Small tables with named rows and columns. After each table, cells are looked up by row and column.

Temiv
           Bim  Ragafor  Pomike
Dokili   -53.0      7.5    52.5
Muf      -20.6     24.2    38.5
Mig       72.2      5.5   -47.4
Timevot   36.0      6.6    29.5
Latebas   91.9    -17.6   -19.8
Pul      -14.1    -60.6    39.4
Nabake    70.3     35.7   -16.6
Mikula    84.0      0.5   -32.5

What is the Pomike of Dokili in Temiv?
52.5
What is the Pomike of Mikula in Temiv?
-32.5
What is the Bim of Nabake in Temiv?
70.3
What is the Pomike of Pul in Temiv?
39.4
What is the Bim of Mig in Temiv?
72.2
What is the Pomike of Nabake in Temiv?
-16.6
What is the Bim of Mikula in Temiv?
84.0
Which row has the largest Ragafor? Nabake

Kor
|  | Nenibob | Muzuk | Gazik | Mumut |
|---|---|---|---|---|
| Rero | 0.412 | 0.473 | 0.548 | 0.557 |
| Sikepo | 0.535 | 0.430 | 0.420 | 0.558 |
| Foz | 0.488 | 0.446 | 0.408 | 0.442 |
| Felor | 0.447 | 0.460 | 0.409 | 0.476 |
| Revit | 0.473 | 0.451 | 0.398 | 0.530 |
| Regesag | 0.599 | 0.408 | 0.570 | 0.573 |
| Pudubes | 0.397 | 0.478 | 0.447 | 0.472 |
| Tipova | 0.418 | 0.470 | 0.552 | 0.331 |
| Bikobev | 0.227 | 0.537 | 0.777 | 0.784 |

Rero, Gazik => 0.548
Revit, Muzuk => 0.451
Felor, Mumut => 0.476
Rero, Muzuk => 0.473
Bikobev, Nenibob => 0.227
Felor, Nenibob => 0.447
Regesag, Nenibob => 0.599
Revit, Nenibob => 0.473
Which row has the largest Nenibob? Regesag

Table Tise
cols = Zegizo, Bab, Gelu, Las, Telu, Kag, Givet
Fuz: [60.275, -15.144, -10.648, 9.045, 80.428, -59.968, 29.937]
Situle: [52.477, -10.249, 13.523, -28.576, 39.870, -38.236, -49.298]
Tiv: [78.326, 41.329, 68.654, -19.765, -59.747, 5.958, 8.791]
Tepit: [33.923, -51.041, 17.882, 8.027, 65.658, -42.097, 81.499]
Foni: [20.710, 3.945, 67.543, 27.223, 33.379, -22.383, 15.994]
Duzov: [-56.671, -34.355, 73.272, 27.042, -58.592, -17.563, -55.724]
Palizer: [14.173, 49.267, 10.223, 41.402, -29.649, 7.311, -9.557]
Fif: [10.411, 81.478, 78.509, -50.156, -17.119, -36.377, -12.502]
Lini: [5.305, 53.645, -9.893, -15.934, 51.861, 43.515, 70.049]
Migo: [-19.815, 7.752, -64.849, 53.643, -63.132, -3.103, 57.308]

What is the Givet of Foni in Tise?
15.994
What is the Gelu of Tiv in Tise?
68.654
What is the Bab of Lini in Tise?
53.645
What is the Telu of Lini in Tise?
51.861
What is the Telu of Fif in Tise?
-17.119
What is the Zegizo of Duzov in Tise?
-56.671
What is the Kag of Situle in Tise?
-38.236
What is the Bab of Palizer in Tise?
49.267
What is the Givet of Migo in Tise?
57.308
What is the Givet of Fuz in Tise?
29.937
What is the Zegizo of Situle in Tise?
52.477
What is the Kag of Foni in Tise?
-22.383
What is the Givet of Tiv in Tise?
8.791
What is the Telu of Tepit in Tise?
65.658
What is the Gelu of Palizer in Tise?
10.223
What is the Las of Fuz in Tise?
9.045
What is the Las of Foni in Tise?
27.223
What is the Givet of Tepit in Tise?
81.499
Which row has the largest Bab? Fif

Rad:
	Vuva	Zam	Vovuser	Val	Fipab
Ravop	214	89	156	168	116
Sen	81	29	98	141	12
Zagi	96	170	96	125	141
Zarib	41	86	111	75	180
Buvop	197	156	123	100	97
Kizibi	119	95	205	181	38
Nezi	171	179	73	134	85
Vamozov	100	76	148	73	216
Dad	141	97	89	90	107
Semuz	162	144	39	81	26
Paz	119	71	152	109	133
Bizev	81	68	127	118	54
Beko	200	132	164	33	179

Dad, Fipab: 107
Beko, Vovuser: 164
Semuz, Vovuser: 39
Sen, Vovuser: 98
Zagi, Zam: 170
Zarib, Vuva: 41
Dad, Vuva: 141
Nezi, Vovuser: 73
Kizibi, Val: 181
Sen, Zam: 29
Sen, Vuva: 81
Semuz, Val: 81
Beko, Val: 33
Buvop, Vuva: 197
Sen, Val: 141
Dad, Vovuser: 89
Bizev, Fipab: 54
Vamozov, Vovuser: 148
Ravop, Vovuser: 156

Duz =
	Nimikem	Buv	Tabaluv
Zozos	74	68	185
Raf	147	175	60
Temozen	95	98	187
Zelo	155	136	128
Fomila	202	169	112
Miror	126	78	181

Miror, Buv -> 78
Miror, Nimikem -> 126
Raf, Nimikem -> 147
Raf, Tabaluv -> 60
Fomila, Nimikem -> 202
Temozen, Nimikem -> 95
Temozen, Buv -> 98

Zug =
columns: Famaka, Gef, Bez, Bazuve, Peza, Nam
Gom: [8.985, 2.758, 7.746, 6.308, 2.440, 7.782]
Sirezak: [2.006, 9.037, 3.580, 4.490, 9.492, 2.961]
Vukubu: [8.917, 3.883, 9.338, 3.619, 3.749, 5.258]
Susami: [5.834, 4.189, 3.304, 9.766, 3.838, 9.343]
Medar: [3.455, 7.936, 4.889, 4.261, 8.212, 3.384]
Lun: [5.776, 4.458, 3.902, 8.643, 4.253, 8.510]
Pes: [8.230, 3.124, 6.728, 7.098, 2.800, 8.093]

What is the Nam of Medar in Zug?
3.384
What is the Famaka of Sirezak in Zug?
2.006
What is the Bazuve of Susami in Zug?
9.766
What is the Famaka of Vukubu in Zug?
8.917
What is the Gef of Lun in Zug?
4.458
What is the Bez of Susami in Zug?
3.304
What is the Gef of Sirezak in Zug?
9.037
What is the Peza of Lun in Zug?
4.253
What is the Bazuve of Lun in Zug?
8.643
Row with the largest Gef: Sirezak

Kef =
|  | Dalar | Pok | Nebaf | Voro | Vob | Luvi | Mun | Serupad |
|---|---|---|---|---|---|---|---|---|
| Femep | 64 | 87 | 198 | 68 | 160 | 173 | 127 | 95 |
| Liref | 131 | 130 | 64 | 132 | 84 | 88 | 120 | 93 |
| Nef | 117 | 130 | 122 | 113 | 132 | 115 | 66 | 154 |
| Taviru | 182 | 130 | 29 | 157 | 54 | 46 | 113 | 122 |
| Ful | 145 | 81 | 131 | 115 | 101 | 111 | 128 | 106 |
| Mabevit | 104 | 131 | 65 | 132 | 88 | 88 | 113 | 104 |
| Kasaba | 181 | 130 | 30 | 159 | 53 | 48 | 113 | 116 |
| Dodedeb | 145 | 130 | 37 | 149 | 60 | 60 | 113 | 106 |
| Pakod | 151 | 112 | 104 | 130 | 100 | 90 | 97 | 148 |

Serupad of Liref: 93
Dalar of Mabevit: 104
Mun of Dodedeb: 113
Vob of Dodedeb: 60
Serupad of Kasaba: 116
Luvi of Kasaba: 48
Dalar of Nef: 117
Luvi of Femep: 173
Voro of Dodedeb: 149
Dalar of Kasaba: 181
Vob of Nef: 132
Serupad of Femep: 95
Dalar of Liref: 131
Voro of Mabevit: 132
Voro of Nef: 113
Which row has the largest Dalar? Taviru

